142  107  101  107  137: 107

127  108  131  130  153
121  138  134  134  122
: 134

118  116  113   99  139  117
129  115  124  106  117  110
: 117

125  144  123  137
129  121  153  127
: 153

142  146  141  131  123  126  158: 126

136  116  114  110  130  103: 130
---
[137, 131, 133, 157, 131]
133, 157
[113, 148, 122, 140, 126, 137, 105]
140, 148
[115, 150, 105, 105, 110]
105, 150
[108, 132, 106, 142, 138]
106, 142
[140, 103, 149, 152, 145]
149, 152
[133, 151, 147, 111, 112]
147, 151
[138, 108, 139, 134, 103]
139, 139
---
Input: array([123, 156, 129, 145, 130])
Output: 123
Input: array([123, 119, 100, 138, 137, 130])
Output: 123
Input: array([128, 103, 118, 124, 131])
Output: 128
Input: array([145, 136, 106, 123, 118, 131, 109])
Output: 145
Input: array([156, 119, 121, 106])
Output: 156
Input: array([123, 112, 102, 134, 123])
Output: 123
Input: array([153, 143, 128, 125, 108, 141, 147])
Output: 153
Input: array([158, 105, 156, 109, 115])
Output: 158
Input: array([103, 124, 138, 133, 144])
Output: 103
---
[[139, 124, 146, 138, 151],
 [130, 115, 138, 141, 151]] out 130

[[105, 156, 142, 103],
 [151, 111, 151, 126]] out 151

[[113, 145, 136, 128],
 [107, 142, 129, 127]] out 107

[[121, 117, 125, 121, 116, 126, 121],
 [108, 121, 108, 105, 117, 124, 124]] out 108

[[127, 124, 132, 128],
 [124, 154, 123, 151]] out 124

[[132, 122, 109, 153],
 [123, 126, 113, 110]] out 123
---
[[129 127 150 124 132 114]
 [113 135 120 120 147 110]
 [112 132 113 119 147 120]] gives 113

[[138 117 155 111 116 142]
 [139 121 157 109 120 141]] gives 138

[[147 157 126 133 100]
 [122 118 135 147 149]
 [140 144 121 129 121]] gives 122

[[131 126 118 120 130 121]
 [136 117 151 140 118 114]] gives 131

[[120 137 128 133 114]
 [118 155 130 133 100]] gives 120

[[109 125 122 136]
 [116 133 103 130]
 [127 147 110 139]] gives 116
---
133	126	134	125	127	124
150	132	139	113	127	130
124	142	132	126	119	123
-> 142

133	132	128	147	126
141	139	123	151	124
134	130	125	135	129
-> 130

124	118	147	100	127
141	131	114	125	122
135	150	148	133	113
-> 150

127	127	130	124
125	153	139	150
129	127	125	130
-> 127

131	105	105	123
121	140	140	127
125	134	134	102
-> 134

131	135	136	138	107
121	125	134	121	143
127	134	130	131	151
-> 134

129	131	139	129	134
129	129	147	128	133
130	134	157	126	133
-> 134

128	146	128	129	128	109	123
127	146	131	130	132	105	127
120	146	136	130	134	119	127
-> 146

119	130	127	110	103	132
130	126	130	128	128	129
129	130	122	137	141	126
-> 130

127	125	140	128	131
129	112	129	115	128
128	150	138	128	135
-> 150
---
[ 99 126 130 118 115 109] ==> 109
[113 131 123 106 128 123] ==> 123
[130 151 137 136 131 142] ==> 142
[134 128 156 128 113 144] ==> 144
[129 133 123  99 133] ==> 133
[141 132 107 127 117] ==> 117
---
[111 125 137 104 104] ans = 125

[[133 127 151 155 121 134]
 [138 129 125 110 127 110]
 [134 114 130 144 124 122]] ans = 114

[132 121 152 131] ans = 121

[134 116 130 128 149 112] ans = 116

[127 123 119  99 134 132 108] ans = 123

[156 157 130 143 135 153 107] ans = 157

[[107 107 136 137]
 [111 147 115 113]] ans = 147

[113 135 119 101 130] ans = 135

[[100 122 124 108]
 [119 143 146 108]
 [124 128 133 133]] ans = 128

[104 127 144 145 131] ans = 127
---
[[111 150 117 150 130]
 [110 149 118 149 132]] yields 118

[151 147 153 156] yields 153

[140 149 140 106 114 152] yields 140

[109 117 116 155 121] yields 116

[[155 138 113 106 130 150]
 [123 109 104 117 135 150]
 [103 100 119 141 158 155]] yields 119

[111 134 113  99 152] yields 113
---
[[129 117 110 111 133 130 144]
 [142 127 101 106 124 130 111]
 [119 126 109 113 136 122 130]] => 144

[[108 122 131 146 124 119]
 [143 140 122 117 144 145]
 [110 111 150 108 132 142]] => 119

[[134 104 109 129 146]
 [124 128 122 137 120]
 [132 127 140 132 113]] => 146

[[127 139 132 126 127 123 128]
 [135 136 133 111 105 132 128]
 [112 135 125 123 128 119 115]] => 128

[[129 128 123 131 134 134 126]
 [150 145 157 130 137 134 130]
 [104 128 117 143 129 117 135]] => 126

[[127 149 119 134 142]
 [122 154 126 136 138]
 [142 132 118 128 142]] => 142

[[126 128 143 120 116 143]
 [124 133 133 121 114 135]
 [136 121 113 141 155 111]] => 143

[[120 126 150 117]
 [120 138 143 135]
 [110 142 140 131]] => 117
